128 stands for zero in the data rows.
Some points, each followed by its number:
[ 90  63  65 136 147 132  95  92 173 133 126  57 157 132 196 116  97  82
 161 138  90 106  98 113] 0
[127 178 197  94 136 147 127 126  93 127 137 121 117 127 106 143 127 113
  89 115 198 141 119 130] 1
[153  72  85 124 138 133  94 127 101 168 109 128 124 129 145 130 195 125
 133 187 101 117 110 132] 2
[155 134 218 104 138 135  92 112 101  78 160 120 146 135  91 131 138 154
  93  78 196 177  86 126] 3
[141 176 132  98 102 109 104 117 174 114 158 156 130 174  94  96 154 124
 129  83 116 121  88 111] 4
[141 113 181 114 136 159 131 109 106 107 127  97 146 192 189 134 152 117
 140  91 175  88  84  79] 5
[117 129 118 146 116 127 129  98 159 161 168 117 111 151 161 182 139 160
  86  57 117 171 147 126] 6
[109 121 105 184  94 135 111 126 204 119 201  78 109 102 135  91  86 105
 157 114 117 129 120 109] 7
[129 158 171 162  95 123 102 158 151  93 111 151 111 103  96 164 143 110
 124 140 145 162 128 110] 8
[111  99 122 152 102 127  88 148 102 119  80 133 113 127 162  65 208 107
  60 153 109 102 140 130] 9
[107 107  97 146 122 169 109 127 127 164  95 213  97 106 136  89 219 129
 142 208  79 131 134 125] 10
[135 145 130 106  91  92 140 113  70 150  41 138  81 110 106 110 158 153
 119 153 135  95 147 115] 11
[154 126 130 138 166 112 145 161  80 141 133 102 145 158  93 128 134 119
 186 140 143  93 127 144] 12
[112 149  89 110 144 139  96 109 134  84 113 137 129 127 106 115 183 105
  51 194 135 136 122 118] 13
[131  87 135  87  68 140 102 106 134 122 181  65 177 142 135 114 137  88
 155 134  99  83  61 134] 14
[151 161  21 171 123 137 124 130 152 107  87 201 116  82 174 100 188 131
  92 172  49 134 116  96] 15
[106 134  87 106 110 122  91 143 191 120 178  97 114 141 166 101 153  87
  85  49 171 152 121 159] 16
[123  62  66 150 126 136 164 109  94  97 118  69 153 204  91 139 131 137
 111 137 132  98  88 106] 17
[ 83  96  90 179 141 176 147 119 135 152 100 135 127 156 177 134 185 105
  93 204  53 109  96 107] 18
[174 110 133 108 165 123 103  78 115  90 140  92 140 136  98 129 151 113
 101 131 193  98 144 115] 19
[ 96  49  29 105 182 134  83 106  90 144 185 140 197 149 191  90 170 106
 100 145 117  61  60 125] 20
[118 111 116 131 165 139 125 146  86  83 137  97 131 142 127 130 152 128
 123 151 132  97 125  99] 21
[103  77 116 181 141 154 125 116 117 172  80 102 191 111 153 146 133 116
 119 145 104  95 120 133] 22
[112  79  64 126 130 140 129  56  93 156 127 105 135 115 111 185 118 180
 142 177  46  99 117 144] 23
[109 166 157 137 115 124 137 138 124 112 137 139 160 139 167 113 143  96
 135 118 122 144 102  47] 24
[122 130 159 140 140 113 122 174  80  89  80 184  68 118 103 127 156 147
  92 142 116 152 182 101] 25
[ 86  52   0 151 107 168 119 127 214 190 176 114 163 128 191  75 140 106
 140 203  45  96  50 121] 26
[ 77  80 101 198 145 142 145 120 145 196 172 108 153 190 124 149  91  90
 194 145 125 125  83 119] 27
New points follow, each followed by the numbers of its two nearest points above, looking only along the 4 directions in which the numbered points spread most, nearest first.
[136 133 124 151  85 100 119 147 157  79 149 106 134 119  84 141  69 132
 144 103 165 127  99 156] 6 24
[113  89 112 118 144 121 102  96 155 155 136 104 104 164 127 132 116  92
  96 110 131 123 131 118] 24 6
[164  76 124 104 159 130 125 180 162 121 196 128 187 142 112  88 119 145
 116  35 196 130 107 146] 5 4
[129 145  93 138  98 133 109 139 144 156 127 175 113 113 139  79 203 115
  82 168  45 138  91 112] 15 10
[118  49 140  82 147 127 130 167  73  84 146  45 146 104 128 138 154  99
  64 123 133 113 152  93] 19 21
[163 131 165 107 152 103 120 139 154 128 138  71 115  97 129  91  92 140
 137 109 129 109 157 138] 24 6
[117 176 191 102 176 165 129 127  86  65 168 128 145 133 125  89 129 123
 121  49 173 202 120 104] 3 1
[157 187 168 107 165 106 106 152 186  82 137 134 143 133 126 124 114  69
 140  94 168 180 141 167] 4 24
[133  55 125 101 133  99 128  85 115 129  92 149 117 134 146 158 115 150
 153 173  77 112 168 105] 22 23
[118 110 189  56 129 109 180 151  97  90 142  74  97 176 115 119  91 106
 107  41 170 156 117 195] 3 1
[ 86  97 133  70 151 102 122 141 123  95 140 147 125 123 138 130 144 118
  97  78  88 128 134 141] 24 4
[147 183 149 170 150 126 127 145 124 153 137  88 104 126  71 141  98 122
 129  80 135 110 174 106] 8 6
[140 149 172 188  96  95 166 122 142 146 148 135 151 141 140 165  77 140
 177 137 146 127 151 146] 6 12
[139 146 180  93 106 119 117 117 161  99 118 131 127 129 140 157 144 113
 136 142 105  70 129  95] 24 21
[114 159 112 105 122 156 119  95 108 121 128 165  97 151 140 130 132 133
 155 123 190 160 125 146] 24 4
[180  84 142 100 168 111 112 122  98 144 147  93 193 168  95 108 101  93
 103  48 146  64  70 142] 5 19
[119  74  91 149 176 151 129 170 103  87 110 123 158 105 156  93 134  95
 104 133 110 107 127 132] 2 21
[143 183 178  64 106  85 157 129 109 126  67 160 103 138  83 153 160 150
 141 133 179 190 192 148] 25 8
[131 162 123 114  83 111 112 149 151 143 160 107 123 118 194 122 141 159
 129 141  98 135 179 127] 24 6
[114  92  96 142 129 111 123 156 208 111 144  87 108 127 105 180  97 114
 140 108 124 108 130 167] 6 7
[ 97 179  57 183  57 144 121 107 161 128 113 247  55  82 132  94 242 119
 113 130  77 176 119 173] 15 10
[159 174 123 177 109 119 137 148 234  99 121  91 121  71 122 129  99 106
 164 112 148 148 206 154] 6 8
[103 133  76  80 170  99  91 130 133 142 112  94 165 163  74 144 143  98
 148 152 151 138 135 144] 21 12
[125  55 106 122 188 127 140 155 165 174 112  89 191 167 120 189  60 131
 203 101 167 146 191 190] 27 12
[ 91 153 163 137 112 122 138 147 174  75 172  79 155 141 123  52 129  92
 139  94 150 114 148 191] 4 6
[126 116 128 157  99 166 139 136 112 159 100 105 119 122 150 116 141 161
 157 163  42 121  95 151] 22 23
[146 146 155 163 147 135 160 117 109  39 104 134 125 137 145  84 144 120
 103  40 177 130 115 111] 1 3
[139  77 143 101 138 164 120 150 108 148 128  81 146 193 158 116  98 105
 127 151 139 116  93 108] 17 14
[134 110 150 165 124 165 176 167  82 153  99  93  67 126 115 120 117 155
 131 122 119 116 123 106] 12 11
[122  99  75 122 111 126 128 105 146 165 106 140 117 112 146 138 125 154
 161 188  58 109 122 137] 18 22
[145 183 138  95 147 132  99 185 159 115 138 194 153 139 128 106 188 134
  82 120 127 127 146  98] 13 4
[124  72  59 169 104 106  79  87  96 175  69 120 117 126 168 116 160  91
  83 199  61  60 100 100] 18 2
[133 102 122 126 149 151 133 115  98 173 142 141 117 133 122 143  63 143
  99 147  99 143 174 144] 12 22
[159 129 109 122 108 126 122 115 132 119 101 132  80 164 133 105  83 121
 115 127  63 129 165 107] 24 6
[ 90 134 129 142  65 115  61 142 190 126 141 124 166 129 146  84 145 129
 101  71 126 155 152 179] 4 16
[129  93  88 170 103 150 152 100 171 211 133 152 125 106 199 143 125 124
 155 160  76 133  76 148] 18 22
[152 144 106 104 120 119 122 106  97 107 124 156 103 110 122 145 151 132
 128 204  99 133 120 137] 11 2
[130 184 162 138 139  99 169 129 122 122 101 181  80  90 129 135 172 109
  98 156 128 112  82  89] 25 8
[ 91  97  88 135 131 133 122 164 140 120 146 153 172 117 187 137 134 116
 171 155 130 117 126 124] 22 2
[118 214 218  94 138  89 134 152 139 102 203 139 148 115  87 121 139 109
  88  57 188 154 152 122] 3 1
[121 148 151 155 126 129 159 131 175 119 141  77 112  87 121 131 148 113
 120  90 123 192 138 127] 6 24
[158 204 157 108 136 115 150 148  77  98  83 128  92 146 118 154 160 150
  92 115 127 141 121 158] 25 1
[154 132 142 158  93 153 116  98 108 140 129 135 121  97 133  57 201 191
 128 141  99  88  78  83] 13 9
[146 164 103 214 157  94 123 143 206 126 157 117 107  77 159 102 127 155
 183 142 164 175 153 142] 6 7
[110 120  28 134 140 121  71 129 164 146 138 139 163 129 133  87 157 119
 172 139 115 124  98 155] 0 18
[ 88 150  88 176  91 128  99  87 223 100 166 186 111  98 135 106 215 104
 129 228  81 160 150 104] 15 10
[121 123 113 141 107 145 164  68 120 141  77 169 169 125 101 138 190 138
 165 215  93 151 139 132] 2 22
[124 139 153 123 107 108 141  99 128 104 124 108 120 103 131 131 139 136
 124 132 172 121  82 133] 24 21
[166 183 204 107 153 111 144 151 133 129 135 135  77 138 147  83 124 158
 132  70 199 155 129 135] 1 3
[117  61 134 116 172  89 110 123  69 117 188   0 157 217 149 106  87 127
  89  48 200  73  93 151] 5 14
[133 164 173 137 119 120 115 119 201 155 122  80 100 107 121  78  49 123
 175  64  98 124 130 161] 6 7
[161 112 148 123 143 107 110 160 141 125 135 108 151 118 135 197  91 152
 196 107 207 112 127 168] 12 5
[110 105  88 110 146 167 123 128 127 122 111 103  83 142 133 113 173 125
 111  80 177 156  98 115] 24 4
[151 149 131 110 128 148 116 136 104 106 125 146 109  85 149 172 144 165
 125 172  89 141 102 137] 11 21
[106  94  53 148 114 147 179  89 179 215  74 123 137 118 149 138  73 154
 170 189  99  69 137 135] 23 22
[118 150 170  49 148 141 146 101 117 119 149 107 127 115  98 150 110 105
  63 134 124  89 163 141] 19 1
[131 175 105 102 156 136 114 180 151 122 129  91 111 129 112 157 102 114
 182 130  69 153 170 151] 6 24
